One vector is turned by the same rotation once a tick. Each row is the vector after some number of ticks, and that number follows the row.
The counts run from 0 to 323.
[ 10.0   2.4   9.3  -7.5 -13.5 -29.0 -10.6  15.3  16.9 -21.9  14.2  -2.0
 -11.8  15.4  10.1 -42.9   3.6 -15.6  29.7  -9.9  16.3  15.0 -13.0  26.4
  16.8   6.5 -48.3  -0.7  21.5  -1.0  -2.3  41.0  11.9  -5.6  18.4  -5.1
 -11.4  13.8   5.3   2.3 -18.4  -8.6 -23.1  10.1  25.4  13.6 -27.7  -5.4
  -0.9 -15.9  12.1]
320
[ 12.3   7.5 -12.0  -6.7 -22.5 -15.2  -7.6  23.7  -5.7 -30.8  24.4  15.9
 -10.4   0.3  14.4 -33.1   5.4 -16.5  20.4  -0.3   9.4  17.5   3.2  34.1
  29.0  -1.9 -24.7  14.1  26.2  -2.0   2.4  13.3  16.3 -11.8  19.0   2.6
  -9.1   2.6   7.0   1.2 -46.5 -15.3 -29.9  14.5  21.3  -4.7 -39.1  -1.9
  10.4  -8.1  -7.9]
15
[ 13.8  -4.4  -5.8  -1.9  -3.8   1.0  -5.9  36.8   4.3 -11.8  18.6  -2.8
 -27.4   9.3  -3.9 -30.4  -1.8  -1.8  31.2 -16.1  16.5  24.0   2.6  28.7
  14.4   3.7 -44.7  16.4  34.4   2.0  -6.1  34.7  11.0  -7.0  34.5 -13.2
 -13.1   5.6  12.5 -13.2 -29.0 -17.4  -3.5  13.1  10.9   3.9 -20.8 -16.3
   1.3   9.5  -7.2]
143
[  7.4  -7.3  -8.5 -14.9  -2.0 -21.1   0.6  15.8  -8.6 -16.5  15.6  12.6
  -7.7  11.0  12.4 -44.7  13.9  -8.8  25.4  -9.3   6.2  17.3  -3.8  43.0
  36.2  -5.8 -27.2   0.2  26.7  -3.1 -23.7  22.9  20.7  -9.2  14.7   7.8
 -15.9   6.0   7.2   0.9 -27.3 -22.0 -41.2   9.5   9.0   6.8 -34.4   2.1
  11.4  -8.1  -0.4]
170
[ 16.8  -1.8  11.2  -9.8 -20.4 -13.8  -3.2  24.7   6.9 -23.4  27.0  -9.7
  -6.8   2.4   9.7 -32.2  16.8 -33.8  30.3 -27.7  15.7  32.7  -7.3  40.9
  18.3  10.4 -16.9  -1.8  21.1   1.6  -2.5  11.4   8.9 -15.5  26.3   0.6
   3.5   1.2  19.5  -0.9 -34.1 -15.6 -17.2  23.2  19.6   7.5 -23.0 -11.4
   1.4   8.4  13.5]
92
[ 11.6 -15.3  10.7 -18.9  -9.5 -25.7 -11.6  19.0  11.9 -27.0  17.3 -11.4
 -17.6   0.0   6.8 -40.2  -1.7 -21.6  30.5 -18.7  25.1  21.8 -14.4  33.8
  17.7   8.1 -40.5  -4.6  23.1 -10.2  -0.7  31.9  17.8  -3.3  23.5  -4.4
  -6.3  18.1   8.0  -7.9 -17.2 -11.1 -14.2  14.7  28.5  13.1 -21.8 -18.3
   5.8   1.9   4.0]
127
[ -2.1 -12.7   9.7  -4.0  -4.2 -23.9 -14.7  32.0  14.8 -21.4  23.4   1.4
  -7.4   7.1   1.3 -49.8  18.8 -16.0  24.5 -17.5  23.0  21.0  -8.2  19.5
  28.1  -4.1 -28.5   9.4  23.2  -7.4 -12.2  25.7  23.5 -11.9  25.1   0.7
  -6.4  11.7  16.2  -5.9 -11.5 -11.4 -29.3   1.7  29.0  13.7 -33.9 -10.3
  -9.4   2.9   8.3]
131
[  6.9   2.7  -7.1  -2.2 -12.6 -13.6  13.7  34.7  -8.1 -17.9  27.1  -9.3
 -20.5  42.8 -11.8 -33.3  25.2  -4.9  34.5 -24.8   4.1  11.2   6.9  35.9
  17.1  -5.3 -30.3  -0.8  31.7  11.7 -17.2  -0.4   9.2  -8.5  13.4   6.5
  -6.5  -1.8  19.9  10.1 -29.3   0.7 -12.3   9.0  13.6  -5.5 -32.8   1.6
   6.3  14.0   2.6]
42
[ -1.2   7.9  13.1  -3.1  -5.4 -17.5 -12.2  49.7   1.0 -12.7  22.0   9.2
 -14.1  27.3   0.5 -28.6  13.8 -15.8  31.2 -24.2   7.7  17.4   0.3  23.9
  22.3   9.0 -23.3  13.7  36.1   6.7 -13.9  16.9   0.5  -8.5  21.0  -7.6
   8.1   5.0  19.8  -1.6 -35.7 -26.8  -4.4   7.5  25.6  -0.3 -30.6 -10.3
 -23.1   7.8   9.7]
290
[ 12.4  -3.3 -10.3  -2.8 -19.8  -9.6  -2.8  33.8   8.2 -19.1  20.7  -3.4
 -25.1   1.7   5.1 -32.1   1.6  -6.8  28.9  -6.3   8.7  25.6   0.1  32.8
   5.5  13.9 -43.6   9.2  32.3   4.7  -0.6  35.3   6.2 -22.9  28.2 -17.3
 -13.1   9.7  -1.8  -8.8 -33.0 -15.6  -5.6  17.4  10.8  -2.3 -23.3 -21.4
   1.0  -5.8  -3.4]
144
[ 17.5   7.3   3.4 -19.2 -21.3 -12.3   3.0  32.6  -3.1 -19.4  12.0  -5.6
 -21.6  11.2  14.4 -21.8  -6.6 -12.6  27.8 -23.8   1.3  15.4  -6.0  40.5
   7.3  16.7 -42.8   8.3  29.7  -0.5 -10.5  33.8   1.1  -6.9  29.2  -7.5
  -6.5  -4.7   9.5  -1.4 -43.1 -24.9  -2.2  15.8  17.9   5.2 -15.4 -25.1
   1.7  -7.7  -8.0]
297
[ 14.2  -1.4  -2.9  -1.7  -6.4   4.4  -0.9  40.3   2.0  -4.9  15.4  -7.2
 -26.3  19.7  -2.4 -30.1  -1.0  -6.6  35.1 -17.6  10.6  14.0   2.5  35.5
  15.0   5.0 -52.8  12.2  34.2  -0.4 -12.0  31.9  11.3  -4.9  34.9 -11.8
 -16.1  -6.1  19.3  -5.4 -28.6 -13.4  -4.8   9.3   9.1   6.0 -21.8 -17.1
  -4.8  12.2 -12.7]
142
[ 14.2 -12.9 -18.0 -13.3 -21.1 -13.8  15.8  11.5  -6.5 -38.8  14.7 -13.9
 -11.3   2.8   1.6 -45.3   1.4  -8.2  33.4 -20.4  15.1  18.8  -5.7  42.2
  12.8  -9.6 -36.5  -9.5  23.0  -0.2 -10.6  25.5  24.5  -3.9  18.4  -0.9
 -17.7   8.1  17.8   7.7 -23.2  -6.3 -22.0  16.7  10.6  12.3 -19.8  -3.2
  28.1   4.4  -8.5]
30
[ -6.8 -17.3  -8.1 -18.2 -12.0 -19.7   1.6  48.3 -13.1 -31.7  15.2   6.3
 -17.5  18.5  -7.0 -27.0   3.5   0.1  23.2  -6.9   9.1   0.2   1.7  41.8
  13.6  -0.4 -38.3  12.6  42.4  -7.4 -11.5  13.4  16.4  -6.8  17.5   1.2
 -18.9   3.7  10.6   1.9 -21.2  -6.3  -7.6   7.8  10.2  -6.5 -34.9 -24.7
   1.7   6.7 -16.5]
159
[ -3.5 -14.7   4.4 -28.3   0.9 -26.7   5.7  45.3 -14.4 -23.1   6.7  12.2
 -10.7  13.5   1.4 -27.2  14.8  -6.0  21.9 -30.7   7.8  11.5 -10.0  43.8
  20.6   3.0 -22.7   2.5  38.1  -4.3 -28.4  15.2  12.8  -1.6   8.4  -1.0
 -13.2   9.9  15.7  15.5 -24.0 -18.9 -12.3  10.0  14.2  10.8 -29.5 -18.6
  -1.7   6.7  -3.4]
310
[  9.6   8.3   3.4 -12.8  -6.4  -1.9   3.6  52.6  -4.0 -10.0  15.8  -1.5
 -21.2  22.1  -0.3 -30.9   5.2  -3.3  31.8 -29.0   9.2   9.6  -1.8  26.5
  18.4   0.8 -39.9  23.0  32.7   5.5 -17.6  25.7   6.1  -1.3  33.8  -6.8
  -9.2 -11.1  20.4   8.0 -34.1 -24.5  -2.0   9.9  14.6  -3.9 -23.4 -14.2
  -7.1  17.8  -7.3]
294
[  0.8  -4.1   5.9 -23.9 -24.3 -23.3   4.8  36.6 -19.3 -22.4  23.5   0.6
  -7.9  27.7   2.1 -20.8  20.2 -23.7  29.7 -18.4   2.9   9.2  -3.7  49.6
  25.3   3.8 -15.8   5.7  28.0  -2.9 -10.9  -5.5   6.1  -9.3  13.4   9.8
  10.0  -6.7  19.1   2.2 -37.6 -15.2  -8.7  11.6  18.7  -6.5 -29.8 -19.6
   0.7   8.0   6.6]
251
[ -3.7  -6.0  11.2  -4.5   5.1 -25.2  -1.0  37.5   1.3  -3.9  20.1   4.1
 -13.2  29.1  -7.3 -45.1  21.9  -4.9  30.9 -23.6  13.0  13.7  -3.3  34.2
  31.8   2.2 -25.9   1.7  32.7   4.8 -25.1  17.2   8.4  -7.9  19.9   2.4
  -8.6   0.4  18.8   1.8 -16.7 -19.7 -25.1   6.7  13.3  12.0 -30.0  -0.6
  -9.0  10.0   8.7]
135
[ -6.6 -11.6  -2.5 -29.0  -1.6 -13.5  -4.7  49.8  -4.6 -26.5  11.1   1.6
 -28.8  13.4   3.6 -25.3  -1.8 -20.6  24.5 -28.3  13.2   0.9  -3.4  33.7
  14.6  -6.4 -39.7  11.1  38.4 -13.8  -7.9  11.6  16.0  -1.2  14.2  -3.2
 -13.5  11.1  19.6  16.2 -27.5  -4.6 -13.5   8.5  20.9  -0.7 -32.6 -16.7
  -8.5   9.1  -3.9]
312
[  2.6 -11.7   0.0 -32.3  -9.7 -21.6   4.3  37.2  -3.7 -33.9  11.0  -9.4
 -27.1  14.7  12.8 -22.1   0.8 -15.3  30.0 -40.0   4.0  14.2 -15.7  43.9
   7.6   8.5 -35.5 -11.2  28.4  -3.1  -9.1  22.7   3.3  -2.3  12.2 -10.3
 -13.8  13.9  10.6  24.0 -26.2 -14.0  -7.8  12.7  12.3   7.6 -19.3 -17.6
   0.2   0.2   0.7]
122
[  7.1  -0.9   3.6 -12.3 -14.4 -18.3  10.7  32.1 -26.0 -31.5  18.5  10.0
   3.3  17.1  -2.4 -31.3  16.0 -11.8  22.2 -27.7   5.8  11.4   3.4  46.3
  21.3  -2.8  -6.0   8.9  30.0   3.2 -22.2   8.7  13.3  -2.0  15.8  -0.8
  -0.1  -6.0  31.8  15.2 -40.9 -23.4 -10.6  11.2  14.7   6.7 -23.6 -20.6
  -0.5  17.9   3.3]
59
[  5.6 -14.0  -1.6  -1.0 -15.9 -26.1   0.8  19.5  -9.4 -24.2  30.7  -5.2
   6.5  21.2  -9.7 -54.9  21.6 -15.5  35.5  -5.6  17.3  17.3   3.1  37.8
  25.8  -4.5 -22.3  -1.1  20.3  -6.4 -20.8  13.3  23.6  -2.5  19.0  12.4
  -0.8   4.5  21.3   5.4 -22.2   5.0 -29.0   1.5  24.2  11.7 -24.8  -9.2
   5.7  10.6  14.1]
36
[ -4.6  -0.6  13.1 -13.6 -16.7 -20.8   3.7  50.0  -8.1 -18.8  17.3  -7.9
 -12.1  37.6 -13.6 -33.5  16.3 -10.0  36.0 -24.7   3.5   5.7  -2.9  32.9
  16.4   3.6 -32.4  11.5  31.2   1.7 -16.3  13.7   7.1  -5.2  25.9   4.0
   6.8  -8.8  19.6  -3.0 -25.6 -17.0  -1.2   3.5  17.8  -1.3 -24.1 -28.6
 -12.6  10.4   0.8]
100
[  5.8   8.5   2.7 -12.6 -14.3 -11.7  10.3  47.4  -9.5 -11.6  17.2  -2.6
 -24.8  32.9   0.8 -30.5  10.2  -6.1  37.3 -33.9  -2.8   9.9   0.1  33.4
  14.9   0.8 -35.6  14.3  31.8   1.7 -21.1  19.6  -2.8  -8.8  28.7  -4.4
  -3.5  -7.9  12.4   5.7 -25.8 -20.9  -6.7  11.4  10.2  -7.7 -22.9 -12.7
 -10.6   4.9  -7.0]
293
[  6.4  -7.9  -0.1 -16.1 -13.6 -23.4   4.7  15.5 -13.5 -21.1  23.4  -1.6
 -10.1  24.9  14.6 -34.9  22.8 -19.3  36.0 -25.3  -2.6  18.7  -7.8  38.4
  25.8 -10.5 -19.7  -1.2  24.0  -4.2 -17.0   7.4  10.3 -16.0  10.9  11.7
   7.2   8.9   8.9   6.7 -30.6 -28.4 -32.4   8.4  16.0  -2.6 -28.5   4.6
   7.2   0.5   5.4]
76
[  0.0  -7.7 -10.9 -17.9 -19.2 -14.6  -1.9  48.2  -6.4 -32.2  15.1   1.7
 -21.8  17.2  -3.6 -25.0  -6.9  -8.4  24.0  -8.4  12.7  -5.6  -0.6  34.5
  14.4  -3.6 -45.1  18.3  33.6 -11.6  -3.6  14.4  11.4  -2.3  20.2  -6.7
 -13.5   1.0  17.4   7.3 -30.1   0.4  -4.3   4.0  20.0 -10.0 -33.2 -19.6
  -7.8   1.2 -12.2]
160
[ 13.0 -13.4 -14.4  -9.8 -22.9 -12.0   7.4   7.7  -1.0 -35.5  24.8 -15.6
 -10.5   3.5   0.7 -45.8  -0.7 -22.4  26.5 -16.2  12.6  15.1   1.0  35.8
  13.6  -8.3 -42.5  -1.0  15.3  -5.2  -4.5  16.1  26.4  -6.8  21.4   1.5
 -14.5   9.5  19.8   9.7 -27.0   4.2 -24.1  13.8  19.7  11.5 -21.5  -4.0
  17.4   2.5  -2.2]
31
[  7.3  -7.5  -5.9  -9.4 -28.8 -22.5   0.8  12.7   3.8 -41.9  28.8 -10.7
  -8.9   9.1  -4.2 -52.1  12.0 -15.8  29.8  -5.0  13.4  17.9   0.5  23.4
  18.3 -12.9 -40.4   1.9  16.4  -5.5  -2.8  14.2  23.3 -11.1  24.4  11.2
  -0.9  12.3  15.4   3.3 -24.7  -3.5 -27.1   3.9  26.4   2.8 -29.3  -2.8
  15.1   1.2  -3.5]
224
[  6.3   5.3 -11.6   7.3  -4.8 -12.0   0.2  31.3  -6.3 -21.7  24.5   3.6
 -12.3  20.7  -4.2 -37.7  27.4 -12.0  35.4 -22.1   7.6  28.9   7.1  29.1
  24.0 -10.5 -19.2   9.7  29.7  10.3 -10.4   5.4  15.6 -13.3  10.8  -0.3
   1.2  18.1  16.7  11.0 -38.2 -18.4 -24.1  11.6  20.0 -10.4 -33.0  13.6
   1.3  15.4   9.3]
231
[ 13.0 -15.1  -6.8  -6.1 -24.5 -31.0  -1.3  10.5   1.9 -36.2  29.0  -2.5
  -0.9   3.2   2.1 -43.0  14.8 -16.3  29.4  -6.8  12.9  29.8  -2.5  48.8
  15.5   5.7 -25.7 -10.4  19.1   2.5   3.4  13.7  24.5 -19.2   8.4   0.3
  -3.0  17.5  10.4  -3.9 -22.9  -4.5 -20.4  14.0  20.1  11.3 -24.5  -5.5
  14.7  -1.5  12.6]
34
[  3.5   1.6  -3.1 -21.1 -16.0 -24.4 -10.6  42.8  -0.7 -35.2  11.3   5.3
 -16.6  13.5  -1.2 -24.8  -7.2 -11.7  23.2   0.0  15.4  -0.2   0.0  30.9
  11.8  -0.3 -47.4  14.4  34.6  -4.9  -2.0  25.4  15.1   8.6  18.3 -12.2
 -16.9  13.9  20.3   2.6 -24.3  -8.5  -1.1   6.2  30.6  -0.8 -31.3 -23.8
  -5.8  -4.4  -5.5]
161
[  0.5  -5.3  -6.2 -19.1 -26.1  -5.5  -2.7  31.4   0.7 -28.0  15.1  -2.5
 -17.5  -4.2   5.8 -39.2   0.0 -20.4  18.9 -16.5   3.8  20.8  -1.4  30.8
  18.8   1.9 -39.1  19.6  18.5  -8.5  -7.4  26.5  15.6 -17.4  38.5  -6.8
 -10.4 -10.9   9.1  -2.9 -33.0 -20.2 -18.7  13.5   4.4  -4.4 -20.1 -25.5
  -2.0  -7.3 -18.1]
300
[  9.8  -5.4  -5.3  -5.9 -11.3  -6.9   3.3  36.2  -2.4  -1.6  20.6 -11.1
 -32.0  29.4  -2.3 -25.2   0.5  -2.0  40.7 -24.8   4.1  15.7  -1.6  43.1
  11.3   6.6 -46.0   4.3  36.3  -8.2 -14.9  24.2   3.4 -10.6  29.7  -8.1
 -11.8  -7.1   6.8  -1.4 -29.8  -7.4  -9.2  15.9   4.5  -1.4 -22.0 -12.1
  -1.4   7.6  -3.1]
141
[  1.3 -18.1  -1.9 -10.5  -7.0 -19.0  -4.8  39.8  -5.8 -37.3  19.9  -3.6
 -23.2  17.3  -6.7 -29.5  13.5 -12.4  36.2 -31.0  -1.8  26.8  -7.7  35.1
   2.7   5.7 -28.9   0.3  26.2   0.0 -11.4  16.0   9.9 -16.6   7.1 -10.5
   5.7  28.6  12.3  18.7 -26.4 -23.6  -3.7   2.6  15.6   4.9 -19.6 -11.5
 -10.2  14.0  13.8]
273
[  7.4  -0.4 -15.9   0.1  -3.6 -20.7 -13.0  31.8 -12.7 -35.0  16.2  21.2
  -1.4  18.4   1.9 -33.0  -0.9  -8.3  27.8   1.5   2.5  13.2  10.1  40.4
  22.3  -5.6 -24.1  17.7  30.3   2.8 -16.4  20.1  14.8   2.3   9.0  -8.0
   0.4  16.9  23.3  21.9 -43.4 -19.1 -12.7   6.8  26.1  -4.6 -31.9  -6.1
  -9.4   6.4  12.3]
21
